(in the rows, 128 means zero)
Each named move below is a turn or a mirror, shown by a few rows before and after it. Which moves, in which order, take the first row of each later pair to the second? The first pair is answered.
K:
[102 132 103 156 132 135 130 131 123 109 106 125 156 138] -> [108 153 115 124 112 119 123 136 141  98 148 144 158 131]
[115 154 116 137 129 145 148 124 141 109 117 115 140 121] -> [116 159 122 120 123 140 143 123 144 106 136 122 133 123]
[139 120 154 116 115 114 139 118 130 131 157 136 109 130] -> [137  96 135 148 130 129 145 113 119 132 114 121 117 134]
P:
[150  93 111 151 123 137 110 124  94 167  98 116 112 124] -> [135 144  96 124 129 172 133 142 136 162 103  92 152 120]
[189 125 160  88 122 142 110 103 126 172 162 108 127 127] -> [176  88 146 140 129 139 113  96  87 171 116 110 118 124]
[112 135 142 131 130 128 128 135 107 119 170 150 117 122] -> [105 121 129 154 137 136 133 132  87 120 134 143 120 123]
[ 97 105 114 178 145 141 131 132 132 141  87 114 148 140] -> [107 153 129 114 141 148 131 149 182 138 149 106 157 142]
G:
[125 126 116 129 124 107 111 121  92 109 127 119 112 147] -> [123 149 112 116 120 108 124 136 108 100 143 124 126 142]
[122 175 118 108 127 142 130 150 157 115 128 106 161 121] -> [151  94 129 142 138 136 116 111  96 144  92 109 127 126]
[103 132 139 133 120  84 124 154 139 109 142 142  99 119] -> [105 116 146 136 130  80 125 139 126 113 134 143  87 123]
Y:
[128  99 127 148 118 104 116 119  94 121 126 144 104 131] -> [112 139  94 152 137 132 136 137 126 112  94 117 137 127]
[169 131 142  70 138 128 121 137 139 146 175 132 163 122] -> [132 135 135  90 122  87 112 148 128 120 174 172 139 126]
[102 165 101 132 129 124 142 154 150 106 128 130 145 131] -> [167 131 137 110 135 152 130 120 143 157 147 102 132 124]
Then:
(2 to 3 moves a pair)
[ 84 110  98 178 127 119 141 145 107 107  75 143 125 139] -> [161 115 132 133 140 190 148 120 133 175 102  82 158 124]
G then Y
[154 107 153 110 109 110 100 123 106 126 180 123  93 136] -> [177 124 150 100 128 157 119 124 126 147 164  78 128 130]
P then G then Y
[149  88 121 149 134 137 128 103  94 165  94 106 122 130] -> [101 111  98 168 130 111 137 132  92 119  73 130 129 127]
K then P then Y
[109 149 140 105 103  97 115 130 156  92 175 154 116 140] -> [142 109 151 109 108  98 101 111 125 119 176 151  96 135]
Y then P
[141 131 147  90 100 109 109 122 146 119 194 149 100 118] -> [137  70 126 162 125 133 125  95  88 149 102 117  96 116]
G then K
